Named turns come first, each shown by rows before and after it. Which turns, in which order, take the first row of each pair that follows to the second? Write the first one first, as in the answered first pair.
z_591:
[ 50.9   9.1   4.3  -5.9 -22.4  34.2  -3.2  42.4  -0.8] -> [  0.2   3.8  16.2  41.9 -17.2  27.4 -28.9  14.7  47.0]
[-13.1 -14.7 -10.3   0.5  34.4 -51.0  20.0 -20.2   3.3] -> [  6.5 -10.9 -14.7 -16.9  33.3 -47.2  28.4  -6.6 -15.4]
[ -2.2   3.9 -28.4  -6.0  11.9 -20.8   5.6 -15.5 -17.3] -> [ 30.6   1.7 -16.6  -9.5  22.1 -10.0   7.7   5.1 -11.0]
z_706:
[ -4.7 -11.4 -11.9  -7.3  39.8 -36.9   9.9 -12.0   9.2] -> [-11.0  -6.2 -10.2  32.9   5.8  -1.2 -13.2 -13.8  43.2]
[23.2  3.8 -8.4 10.3  7.3 -7.1 12.2 13.6 12.9] -> [  1.3   3.9 -21.8   9.4   6.6 -25.5  12.1  -3.5   2.7]
[-9.6  8.2 -2.1 11.9  0.2 -1.2  0.9 -1.4  0.1] -> [ 5.2  7.7  5.5  5.8  8.7  3.0  3.4 11.3  1.7]
z_52:
[ 12.4   1.9 -22.5  36.3 -23.7  12.2  17.9  -7.8  -0.6] -> [34.9 -5.7  7.7 28.2 -2.7 23.4 11.3 13.8 12.1]
[ 20.9  -0.2   0.3   4.3 -30.2  39.4  -4.4  16.7  -0.9] -> [  8.7  -7.2  22.2  -8.7 -15.0  41.0 -17.7  19.6   1.5]
[ 9.3 23.0 -3.8  2.2 -4.9 -4.0 -0.1  2.6  7.2] -> [10.6 20.6  4.2 -1.3  2.2 -0.7 -2.6  5.9 11.6]
[ 13.1   6.7   0.5   9.6 -13.3  16.5  -5.1  10.0   8.6] -> [  4.5   0.5  16.1   0.0  -1.9  17.3 -12.0  10.8  10.6]
z_341:
[ 11.0   0.9   9.3  -1.1 -21.2  39.9  -4.8  11.5  -1.5] -> [ 7.1  0.4 -9.9 40.4 -4.2  0.2  7.5 -5.2 24.2]
[ 17.5   2.4  -8.8   3.0   1.7 -11.7  16.0   7.4   6.1] -> [ 10.4  -2.9  14.3 -13.1  12.4  -4.1   5.6  12.5   5.7]
[ -4.7 -42.6  20.0  -1.6  27.8 -22.0  -3.1   2.9 -15.5] -> [ 14.0 -29.9  -7.0  -8.8 -15.4   0.6   8.3   8.8 -47.4]
Then:
Each pair is 2 to 4 turns apart.
[-12.6   0.5  -5.7 -26.0   5.5  -4.7  12.0  -7.8 -26.2] -> [31.9  0.6  3.8 -5.6  9.4  9.2 16.7 17.8  0.1] -> z_52 z_591
[ 42.1   8.5 -21.7  10.5 -32.0   8.1  16.2  29.9  -9.9] -> [ 33.6   1.2  19.7 -21.2 -14.1  26.9  -1.3  40.2 -12.0] -> z_341 z_341
[-19.2  12.7 -10.8  -6.8 -48.0  26.0   6.4  -7.9  -7.7] -> [ 12.1   6.8  10.9  10.1 -31.6  39.4   3.3  15.6  24.8] -> z_591 z_591
[-36.8  -7.1  15.2  -0.4   9.8   2.0 -15.1  -9.7  11.6] -> [-33.6  -5.7   5.2 -19.1  16.4  -9.7  -3.1  -9.9 -10.3] -> z_591 z_341 z_341
[ -1.5  -8.2 -18.2 -16.0   1.7 -24.4  27.6  -9.5 -14.6] -> [ -2.7 -13.5  24.7 -28.0  -6.2  26.7  -3.2   8.5  -2.3] -> z_52 z_591 z_591 z_341
[ 28.9   0.7  41.1 -24.8  30.6  -1.7   0.1  19.1  -6.5] -> [ 29.0  13.4  20.0  14.5 -29.6  40.7 -11.6  15.4  10.3] -> z_591 z_341 z_591
[-14.2  10.7 -16.7  -3.8 -16.2  -9.5 -14.4 -19.4 -22.4] -> [ 32.3  10.6  -7.9  12.4 -19.0  14.0  -8.9   7.6  -3.1] -> z_591 z_52 z_591 z_341
[-20.3  -8.6  -9.6   9.0  12.5 -20.9  -5.2   4.1   3.4] -> [ -1.5  -5.5   9.4 -13.3   3.0  10.3 -13.8  24.3  -6.2] -> z_341 z_591
[-18.5   8.0  -3.1  47.8  27.1 -21.1  -9.2 -16.5  46.7] -> [-28.3  12.5  14.4 -56.9   8.5  14.2 -15.7  -3.1 -40.9] -> z_341 z_706
[ 19.2   4.4 -11.5 -37.5  -0.1 -14.6  20.8  17.8 -50.1] -> [ 41.2   9.8 -29.4   3.4 -27.7  -2.0  26.6  23.1 -25.0] -> z_341 z_706 z_591 z_591
[-23.0  -8.7  -7.5  16.3 -18.2   2.9 -13.5  -8.4  -9.7] -> [-12.9 -16.3  16.2  21.0   7.1  -0.4 -16.7   0.9  11.9] -> z_52 z_341
[  6.5  -8.9  -6.0 -17.9  29.8 -27.0  16.2  -8.1 -14.4] -> [ 29.2  -2.5  -1.6 -28.7   8.4   5.4  10.9  11.3 -26.1] -> z_591 z_341
[ 22.1  11.5 -36.9  11.2  -5.3 -30.3  31.9  -5.6 -15.5] -> [ -1.9  -8.1  44.7  -3.0  38.6  -1.5 -10.4  11.6  22.7] -> z_341 z_591 z_706 z_706
[ 15.2  21.4  28.7  -3.2  -5.1  23.1 -12.8  31.5  12.2] -> [  8.8  14.0  33.8  -2.0  29.6 -10.3  -6.2  27.2  19.1] -> z_341 z_52 z_591 z_706
[-21.1   7.8   2.6  13.9  -4.7 -14.0   6.8 -10.7  15.0] -> [  2.7  13.3   1.2   9.3 -24.1  13.6   6.5   7.1   9.6] -> z_591 z_706
[-18.4  -5.0 -38.3 -10.7  13.1 -33.3  17.3 -34.4 -12.9] -> [-35.3 -12.9  -4.4 -31.7  35.3 -23.2   1.3 -30.0  -9.7] -> z_52 z_341 z_52
[ 32.8  -9.4  18.5   8.5  31.5 -16.3  11.5  21.5  24.1] -> [ 44.0  -0.4  -5.3  20.6  11.5 -19.5  23.7  16.8  19.5] -> z_341 z_341
[ 48.2   0.7  11.4 -17.3  30.6 -10.6   4.8  33.3  -3.5] -> [ 30.5  -3.3  27.3 -30.0  40.6 -13.7  -4.0  27.0  -6.6] -> z_341 z_52
[-16.0  -2.5  -9.9  20.5  -2.8  -1.6  -7.4 -11.5  11.8] -> [-19.8  -7.9   9.9 -11.9  16.3  -6.4  -9.1  -5.7  -5.2] -> z_706 z_52 z_591
[-6.2 -8.6 14.4 45.2 16.9  2.0 -9.4 -4.2 48.1] -> [-45.5   4.8 -22.4 -11.4 -22.0  -2.5   0.1 -30.2 -31.9] -> z_52 z_591 z_341 z_341
[ -0.8  -5.9 -13.9  18.0  17.2 -35.9  21.1 -17.0   5.9] -> [-30.0  -9.0  25.5   5.4  -7.6  24.3 -21.3 -12.2  15.5] -> z_706 z_341 z_591
[  7.6   6.7 -17.6  -7.4 -14.9   6.9  25.0   7.1 -19.2] -> [17.7 -2.2 11.6 13.8 12.8 10.0 15.3 17.0 19.5] -> z_591 z_341
[ -9.8  -0.2 -11.5  30.7  -4.5 -22.4   1.1 -34.3  30.8] -> [ 42.7   7.9 -27.1   1.4 -15.2 -13.8  26.8  -5.1  -3.9] -> z_591 z_52
[-15.2  -4.7   8.4 -25.6  -2.7   0.5  -4.5   1.2 -15.7] -> [25.2 -1.9 -2.2  3.0 -9.7  9.5  5.2 17.8  5.7] -> z_52 z_52 z_591
[-20.3  16.6  -2.6  -9.2  -6.5  18.4  -8.8   5.6 -12.7] -> [ 6.3 16.2 -5.4 -2.5 -8.5 23.2 -0.7 19.5 -2.4] -> z_52 z_591
[-12.4  10.8 -27.0   0.1 -30.5  -7.2   7.1 -13.7 -14.4] -> [ 11.7   7.7   8.0 -33.2 -12.7  17.0  -1.2  15.5 -20.1] -> z_591 z_341 z_52 z_341
[-21.0   7.2  21.0   2.4 -15.5  25.6  -7.1  -0.5 -11.1] -> [  4.6  13.4   1.4   7.9 -25.1  23.2   9.1   7.8 -18.4] -> z_341 z_341 z_341 z_591
[-14.1  -0.5  14.9 -29.2  -7.7   3.0  -6.8 -21.5 -37.4] -> [ 30.6   5.9 -10.8  -8.5 -24.4   7.9  14.8  -7.4 -33.8] -> z_52 z_52
[-23.6  18.8 -17.0  26.5  -8.7 -11.8   9.4 -26.1  33.0] -> [ 33.1  15.4  -6.1  -0.3  27.6 -20.6  31.7   9.4  20.0] -> z_52 z_706
[ 19.7  -2.8  16.8 -11.4  -4.9  19.3  -2.1  15.8  -5.1] -> [-17.4  -1.8  11.2  -8.9 -18.3  18.8 -13.3  -3.6  -8.4] -> z_52 z_52 z_706 z_52
[ 23.1   8.1  -7.5  -4.0  15.1 -18.5  19.2   3.8 -17.0] -> [ 26.6   5.6  18.6 -12.6   8.4  14.3   1.1  17.8  -8.1] -> z_591 z_341
[  3.7 -13.0  29.1  19.3  20.5  -4.3  -9.9  13.1  24.4] -> [-19.1  -5.5  24.6 -17.7 -13.3  22.3 -21.9   6.2 -18.1] -> z_341 z_52 z_52
[ 12.8  -4.3  30.1 -27.2  33.5   9.2  -6.4  16.8   9.8] -> [ 35.4   7.2 -12.5  26.6  -2.8   9.8   7.1  16.0  29.4] -> z_341 z_591
[  6.4  -0.3  24.5   6.0  15.7  14.1 -17.8  14.9   9.5] -> [27.3  6.8 -8.1 27.3 -0.2  2.3 -1.7 12.1  8.6] -> z_341 z_52 z_341
[-38.1  -2.8   6.1 -21.8  30.3 -15.6  -9.0  -2.7 -15.9] -> [ 20.8   8.9 -33.2   7.0  14.0 -25.5  25.7  12.5 -14.1] -> z_341 z_341 z_52 z_591
[-13.7   9.0   7.2 -32.6   5.9  -2.8   4.9   0.1 -18.4] -> [-26.8   5.4   1.4   5.7  16.4 -23.1   4.3 -13.8  13.3] -> z_706 z_341 z_591 z_341
[-24.9   1.4  -9.1 -11.9  15.2 -18.2   3.8 -13.1 -25.2] -> [25.6  0.6 -9.5 29.8 15.5 -5.2 11.1 11.2 15.0] -> z_52 z_52 z_591
[-30.4  -1.1  -8.0  -2.1   7.5 -37.4  -0.2 -21.0  12.5] -> [-40.1   3.7 -10.7   5.0 -21.1 -10.5 -12.6 -21.6  15.6] -> z_706 z_591
[ 27.0   6.0  20.5  -3.1  16.4 -10.0  13.6  17.7  28.4] -> [-8.2  1.1 33.5 -2.9 12.3 -1.4 -7.4  5.0 37.0] -> z_52 z_706 z_706
[ 19.7  -0.8  -3.3 -10.5  23.5 -26.3  21.1  -1.4 -12.6] -> [ 13.8  -4.9  12.0  -0.9  32.8 -25.1  12.0   0.0   8.3] -> z_52 z_591
[ -1.9  11.4  -1.0  19.3 -46.3  48.7 -10.5 -11.1   8.5] -> [ 32.4  -6.9  32.4   3.2  47.4 -11.0  10.9   8.3  28.6] -> z_591 z_341 z_706
[  5.7  11.1 -17.8 -13.5 -29.8  38.1   7.2  -3.9 -23.6] -> [-29.8   3.2   3.4 -25.2  -9.8  30.6  -8.7 -14.3 -19.3] -> z_341 z_341 z_52
[ 15.0  -3.3 -11.4  26.9   2.3 -20.5   4.5  -6.0   3.9] -> [ 13.0  -5.3  -1.2  30.9   4.6 -10.8  -4.7  -4.3  13.6] -> z_52 z_706 z_706
[ 35.6   8.6 -25.4   3.7 -15.5  -2.0  11.8  15.8 -39.8] -> [ 25.4   9.2 -27.5  23.4 -33.8   9.4   1.1  10.2 -27.0] -> z_706 z_706 z_706 z_706
[ 12.6  -5.8  17.3 -48.9  33.9  -1.7  -3.9  28.3  -0.9] -> [-17.6  12.0 -49.2   4.7 -39.4   0.7   1.0 -10.5  -4.1] -> z_706 z_341 z_52
[ 40.6   9.3   0.6   4.6 -11.1  28.8  11.8  25.1  -1.9] -> [38.5  1.6  6.3 23.0 20.4 -2.6 16.8 19.5 20.2] -> z_706 z_52 z_591
[-57.5 -13.9   7.0 -23.7  -3.1   0.5 -12.0 -16.4 -13.2] -> [ -9.0 -19.4  36.5 -39.6  31.7   6.3  -3.4  18.8  -7.6] -> z_706 z_706 z_591
[ -1.5  -7.0   7.2 -26.8  27.4 -19.2   1.4  -0.3 -11.2] -> [ 10.4   2.6  -9.5 -24.4 -15.6  11.7   0.4   5.8 -26.9] -> z_591 z_591 z_341
[-16.8  -4.2  18.1  13.2  24.4 -20.3  -1.0 -21.3  33.5] -> [ 30.0  -2.4  13.8  13.5  22.1 -11.2  11.7   3.6  35.8] -> z_52 z_591 z_591 z_591
[  0.7  11.6  -1.6 -33.3 -32.2  39.6 -22.2  22.5 -31.9] -> [ 16.0  -7.5  37.3  -1.0  35.9  10.1 -26.6  34.8  29.4] -> z_706 z_591 z_341 z_341
[-38.7   1.4  -0.7  -0.3 -19.9  12.4 -23.0 -22.0  -3.5] -> [ 26.0   6.9 -15.6  20.1 -30.3  24.5  -3.6   8.3   5.7] -> z_52 z_52
[  5.2  -3.8  -0.2  -2.0  35.1 -39.4  18.3   9.3   5.7] -> [-11.3  -7.5  28.9  -0.2  35.7 -15.0  -5.0  11.6  24.6] -> z_706 z_706 z_52
[-32.6  -0.7   9.5  11.3  12.9 -23.4   4.3 -17.9  15.4] -> [-10.9  10.7 -14.7 -16.0 -26.5   1.4  14.2  -6.0 -29.1] -> z_341 z_591 z_706 z_52
[-36.4  -3.7  10.5  -7.6  -4.4   5.7 -13.4 -10.2  -5.7] -> [-13.6   4.9 -19.5  15.6 -31.0   8.5   1.3  -7.6  -6.7] -> z_706 z_591 z_341
[-28.8  -3.3  -0.3  -0.8  13.6 -24.1   1.1 -14.5  -8.2] -> [ 18.9   4.4 -19.3   0.6   0.6 -18.2  20.0   6.2 -16.8] -> z_52 z_591
[ 63.4  -9.5  30.3 -10.8  20.9  30.4   2.5  41.2  21.6] -> [ -2.3   3.9  10.3  -5.0 -53.8  69.1 -26.7   8.1   3.1] -> z_591 z_341
[  6.7   0.9  -5.8  20.1  10.0 -26.2  16.4  -1.7  10.7] -> [ -8.6   4.8 -14.9  18.6  -4.7 -25.2  15.4 -11.6   1.4] -> z_706 z_591
[-22.7  -4.1  -6.9   6.9 -27.0  15.0 -12.7 -17.2   8.7] -> [-10.1  -5.3  -0.2  17.4 -21.5  19.8 -13.9 -10.2  23.0] -> z_591 z_52 z_591 z_591
[ 23.3  -1.1   0.4   9.0  24.3 -31.9  22.6  11.5  19.7] -> [ -1.1   8.5 -30.4   1.8  -5.6 -40.6  28.4  -9.1  -7.1] -> z_706 z_591
[ 25.8  -2.4  -9.4 -11.4 -14.5 -26.9  14.7   2.7   0.9] -> [ 21.4  -7.6   8.1   7.8  -4.6 -23.8   3.7   5.1  29.4] -> z_591 z_591 z_706
[ 10.7  -3.0 -24.4 -21.7  -3.0 -15.2  31.5 -12.9 -32.9] -> [ 26.4 -14.7  18.3  25.4  16.4   9.6   5.4   5.7  38.5] -> z_706 z_706 z_591
[-28.4  -3.9  24.5   4.5 -11.3  25.4 -26.9  -2.7  24.8] -> [ 25.3   5.3 -25.8  31.6 -25.1   5.2  10.7   6.8  20.1] -> z_591 z_591 z_591 z_341
[27.6  5.0  8.2 46.6  4.0 -7.0  8.6  1.2  9.8] -> [-25.1   1.3  33.4  29.0   1.5   8.9 -21.1 -15.9   6.6] -> z_341 z_591
[ 22.6  16.9 -47.8  35.0 -57.0  19.3  16.0  -7.0  -5.8] -> [-39.4  13.0 -37.8  24.4 -51.5   7.3  -3.4 -39.0 -11.3] -> z_52 z_591 z_591
[-18.7  15.4 -26.8  30.9 -35.1 -11.1  -0.5 -30.4   9.5] -> [ 40.3  18.8 -22.2   2.0 -40.4  15.4  12.8   8.8 -13.9] -> z_591 z_706
[-22.8 -15.6  49.4 -11.0  13.9  32.4 -29.1  14.1  19.9] -> [-28.3 -14.0  49.8 -27.3   9.7  34.1 -26.2  10.9   5.0] -> z_591 z_706
[-33.9  -9.2  21.9  16.9  20.9 -12.5 -23.6 -12.8  33.7] -> [-17.2  12.2 -29.5  21.7 -47.6   9.5  -8.4 -14.9  -0.2] -> z_591 z_706 z_341 z_591
[ 33.0  -3.5  10.1 -20.4  14.9   9.4  11.3  31.0 -18.8] -> [-49.8  -4.8   1.3  15.7   5.6  -9.3 -11.6 -20.2   6.8] -> z_591 z_591
[ 36.3  14.7 -19.0   7.4 -17.0  10.8  17.0  12.4  -9.5] -> [ 16.3  -2.5  35.4 -13.3  23.6  12.7  -5.7  18.0   6.8] -> z_341 z_341 z_341 z_341
[-10.2   0.4  17.2 -23.5   3.9  23.9 -17.7  12.1 -24.1] -> [-26.7   7.7 -21.0  -3.0 -10.2  -3.8  -2.6 -13.1 -33.9] -> z_591 z_706 z_52
[  9.8 -14.8   1.5  -4.9  19.2 -19.1   9.9   4.3 -14.0] -> [ -7.0  -9.4 -10.0  -7.4  -0.8 -16.1   7.8  -7.9 -27.3] -> z_341 z_706 z_706 z_706
[  0.2   3.7 -19.4  13.0 -33.8  13.0  -5.8  -2.7  -5.1] -> [  1.8  -6.6  12.8  28.0   5.8   2.4 -13.3   3.6  30.4] -> z_591 z_591 z_341
[-14.7  -2.4  -0.4  24.8   0.0 -13.2  -1.4 -12.2  17.0] -> [-10.0  -3.0  -0.3   7.1  16.5 -30.0   5.8  -9.9   0.0] -> z_706 z_706
[-36.2   8.0   6.8 -23.1   4.4  14.9 -19.9  -8.1 -15.3] -> [ 21.8  16.6 -12.5 -20.4 -10.8  23.0   2.6  18.9 -24.2] -> z_52 z_591
